Each row is where one point has got to under a steady rotation. How many ticks took it there?
The counts run from 0 to 574.
[ -3 -47   7 -13 -26 -36   7 -34  12 -20  -8 -35 -30 -14 -36   1   4 -11
  -9  12  12  38  36 -18 -12  22  36   3  -9  15 -24 -17   3   5  14  -8
 -19 -27 -11   4  22  21 -24  -1  34  35 -42  21  11 -24   9  18  31  24] | 135
[-21 -51  20 -29 -29 -48   1 -25  -7 -32 -12  -1  -9  -3 -26   4  16 -17
   8  21  -7  18  29 -26  -3  35  45  -3 -10 -12 -16 -19   9  14   2  -2
 -22 -23 -22 -14  10  43  17  -1   2  34 -15  -6  -2 -32  31   9  26  33] | 194
[ -5 -25  22  10 -25 -30  -3 -31   0 -29  -8 -27 -39  -9 -21   7   9 -30
   0  13  14  40  49  -6 -13   8  29 -20  10 -27 -13 -33  22  21   9 -30
 -22 -22  -6 -10  15  24  -7   9  16  39 -17  11  24 -22  11  24  18  30] | 428
[-12 -49   5 -23 -24 -34  10 -25   1 -27 -22  -9 -12 -18 -35 -13   8  -9
 -10  17   4   6  19 -36  -1  30  52  12  -6 -10 -23 -34  -4   3 -12  -8
 -33  -5 -29  -7  27  21 -23   8  29  17 -29   1   0 -29  21  10  41  22] | 574
[-14 -47   7  -4 -24  -9  11 -28  -5 -23  -9  -2   2 -25 -38 -40  13  -8
  23  24   7  -1  24 -21 -10  20  55 -19   5 -11 -37 -32 -17  13  -4 -12
 -30  -6 -23 -17  31  26 -11  -2  33  27  -2 -13  23 -26  24  -4  21  35] | 281
[-24 -45  -4  -1 -47 -25  -1 -15   6 -18 -22 -36 -20  -4 -28  -9   6  -8
  18  13   9  11  32 -19  -1  37  40   2 -10  14 -39 -20  11  12  12   3
 -22 -42   3  -3   2  30   0 -11  32  41 -19  -4   9 -40  16  28  14  23] | 258
[-26 -39  25 -13 -27 -37   5 -19  -8 -33 -13  -6 -17 -20 -19  -2  25 -23
  13  22  -5  16  41 -11   1  26  48 -18   3 -36 -16 -30  18  19  -8 -13
 -23  -8 -19 -25  21  32  23  17   6  18  -7 -10  11 -26  27  20  21  31] | 390
[ -6 -35   7   4 -14 -30   2 -24  -4 -16  -7 -33 -24  -9 -36 -21   6 -18
   2   7  12  27  49 -17 -20  -6  41 -11  15 -13 -21 -27 -22  21  15 -22
 -14 -15   2 -21  20  11 -25  -3  45  37 -14  22  33 -14  13  25  33  22] | 225
[-10 -41  15  -8 -29 -27  18 -25  -3 -25 -29 -19 -26 -23 -26  -6   3 -13
 -12  11   7  -3  25 -39 -12  36  52  12   0 -17 -18 -38   5  -6  -6 -10
 -34  -9  -5  -6  21  16 -16  25  40  24 -33   9   3 -34  -1  15  40  12] | 253
[  0 -39  21   1 -29 -10  15 -16  -7 -16 -24  -7 -24 -15 -29 -28  13 -19
  -1   9   2  12  36 -19 -25  10  73 -18  15 -19 -12 -39  -4  13   4 -31
 -25 -11  -7 -30  26  11  -1  12  35  17 -19   8  19 -15   9  32  31   9] | 147
[-18 -37  -4   3 -23 -28  -6 -26  -3 -18 -24 -23 -11 -14 -36 -28  -6 -19
   3  11   4   8  35 -33  -2  -3  36  -4  18 -24 -31 -40 -22  17   3 -16
 -28   0 -25 -22  14  22 -28   2  32  21  -1   3  24 -30  25  30  41  30] | 484
[-21 -52  10 -21 -33 -39  -6 -31   3 -27 -10 -21  -9  -5 -31  -1  10 -12
  17  23  -3  20  33 -16   4  28  32  -3  -9   3 -26 -12   0  14  13   3
 -22 -31 -19 -10   5  42   9 -12   7  36  -7  -3   6 -39  34  13  21  39] | 97
[ -5 -37  21  18 -35   1  12 -27 -15 -16 -23  -2 -18 -10 -27 -22   8 -25
  17  14   1  -5  28 -21 -29  12  58 -25  16 -20 -25 -46  -6  13   8 -29
 -33 -20   7 -22  10  27   8   9  34  37  -5  -2  21 -21   4  14  23  18] | 344
[ -4 -44   4   8 -30 -11   6 -26  -5 -11 -27 -17 -18 -10 -37 -25 -11 -19
   3  11   5   3  28 -30 -27   9  49  -5  13  -3 -30 -36 -22   6  18 -21
 -31 -20  -3 -16  12  16 -22   1  48  30  -8  15  17 -29   7  20  35  17] | 342
[-23 -41  12 -18 -32 -29  10 -20  -2 -30 -12  -3 -15 -17 -26  -4  32  -2
  18  26  10  12  30 -14  -1  46  53 -12 -13 -14 -27 -27  23  10 -13  -4
 -24 -19 -16  -8  27  32  14   6  13  30 -26 -22  10 -27  19  -3  12  30] | 274
[-31 -45  17 -20 -25 -40   2 -22   6 -37  -6 -36 -19 -28 -20   4  10 -17
   9  21  -2  27  46  -7  11  33  27  -8  -6  -7 -28 -10  20  14   0  -2
 -24 -17 -25 -11  18  31   8  12  14  23 -18   3   4 -39  21  18  13  41] | 294
[-25 -39  12   0 -21 -38  -8 -16  -8 -23  -3 -39 -17 -15 -25 -17   8 -25
  15  10   0  31  62  -6   0  -1  29 -20   9 -16 -26 -20  -7  31  15 -15
 -10 -20  -5 -27   6  24   3  -4  22  28   3  10  24 -28  26  39  21  36] | 205
[-24 -34  11   1 -40 -32  10 -20   4 -27 -16 -32 -29 -20 -20   7  19 -10
   7  25  13  19  36  -9   2  46  37  -3 -14  -8 -30 -23  32  10  -5  -7
 -23 -33   6   0  11  25   7  13  26  34 -30  -6   6 -36   5  17  10  24] | 454
[-17 -32   1  15 -26  -9  10 -17 -10 -15 -27 -24 -16 -22 -29 -35   6 -12
  10  11  12  -7  33 -24  -7  15  49 -13  13 -29 -38 -47 -10  10  -7 -22
 -29  -6  -3 -21  18  12 -19  13  48  25  -9  -7  31 -24   9  16  27  19] | 164
[ -7 -49  10  -3 -13 -12  11 -36   0 -19   3 -27  -9 -24 -40 -23   2 -10
   6  17   7  24  40 -16 -19   7  38 -11  10   8 -27 -18 -27  13  18 -12
 -24 -17 -14 -11  26  14 -22  -3  52  36 -14  19  21 -24  11  -1  27  33] | 520
[  1 -37  26  -6 -26 -37   5 -22 -11 -19  -8  -8 -25   2 -29  -5  24 -18
   8  15   5  37  48  -8 -25  13  57 -25   2 -17  -7 -25  10  25  12 -25
 -10 -30   3 -19  15  25  20  -1  12  39 -17   7  20 -14  23  30  21  15] | 328
[-25 -38   5 -10 -25 -33  15 -21   4 -28 -12 -30 -22 -35 -33  -8  14  -6
  -6  21  14   4  30 -26   8  36  40  12  -6 -17 -32 -30   6   1 -16  -4
 -28  -1 -14  -4  32  11 -26  18  41  20 -32  -3   9 -30   7   1  32  24] | 74
[-18 -33   3 -12 -32 -39   1 -17  10 -30  -9 -31 -35 -28 -26  -8  18 -14
  -4  15  15  37  45  -7  14  24  41  -5   0 -17 -28 -25  25  16 -10 -16
 -19 -12 -26  -4  30  21 -12   9  13  11 -27  -6  15 -28  22  32  17  27] | 571
[-14 -39   5 -18 -15 -50  -1 -21   3 -29 -12 -26 -25 -15 -30  -4   3 -18
 -16  12   5  27  37 -31   5  15  36  10   5 -23 -14 -27  -1  12  -4 -14
 -23  -1 -29  -6  24  22 -25   7  19  18 -28   8  13 -25  25  26  44  27] | 91
[-22 -45  23 -14  -5 -38  10 -22  -2 -32  -3 -36 -25 -36 -24  -8   7 -24
 -11  13  -2  24  53 -14   1  14  32  -4   7 -20 -13 -17  -3   9   3  -9
 -20  -2 -17 -22  24   8  -9  25  36  16 -23  23  10 -28  11  19  38  29] | 11
[-22 -28  -1  15 -38 -17   4 -15  -5 -20 -17 -19 -21  -8 -26 -22  25 -11
  30  18  17  11  38  -8  -4  20  47 -24   3 -22 -40 -40  12  23  -7 -21
 -18 -26   7 -18  10  30  11  -2  22  36  -2 -23  32 -24  16  26   6  25] | 364
[-24 -59  21 -34 -22 -34  17 -18 -10 -26  -5 -11   4 -24 -30 -15  14 -12
   6  18  -9   1  32 -24  -3  33  55  -1  -8  -6 -15 -11 -17   3  -2   3
 -22 -10 -14 -27  25  21   5  12  30  23 -17   7  -1 -30  20  -4  34  29] | 495
[  1 -47  31 -11 -29 -27  18 -35  -8 -26 -19   2 -19  -8 -27   4  12 -22
  -4  18  -3  12  20 -31 -31  33  60  -8  -4 -14  -3 -32   4   2   5 -13
 -34 -23  -8 -10  18  25   6  18  26  36 -30  13   4 -25   7   4  34  13] | 433
[-14 -39  17  -8 -39 -37  13 -13 -13 -25 -27  -6 -23  -1 -21   3  21 -12
   5  18   3   6  26 -29 -16  44  63  -4 -11 -18 -15 -31  20   5  -6 -12
 -22 -29  11 -15  14  26  15  10  24  34 -26  -5   5 -26  13  19  28   6] | 452
[-16 -46  20 -11 -38 -14  24 -18  -5 -29 -22 -10 -17 -25 -23 -12  20  -5
  12  20   0  -6  22 -18 -14  48  64  -8  -9  -7 -24 -25  10   3  -4  -5
 -32 -22  -2 -16  23  18  14  18  34  30 -23  -4   3 -31  -1   1  16  16] | 255
[-24 -48  19 -17 -30 -43  -2 -31  -1 -34 -13 -16 -16 -11 -22  10  11 -15
   9  24  -6  21  30 -20   6  35  29  -3  -8  -9 -20 -20  18  11   2  -1
 -30 -26 -20  -7   9  46  10   2   5  37 -15  -4   7 -42  26   9  19  37] | 195
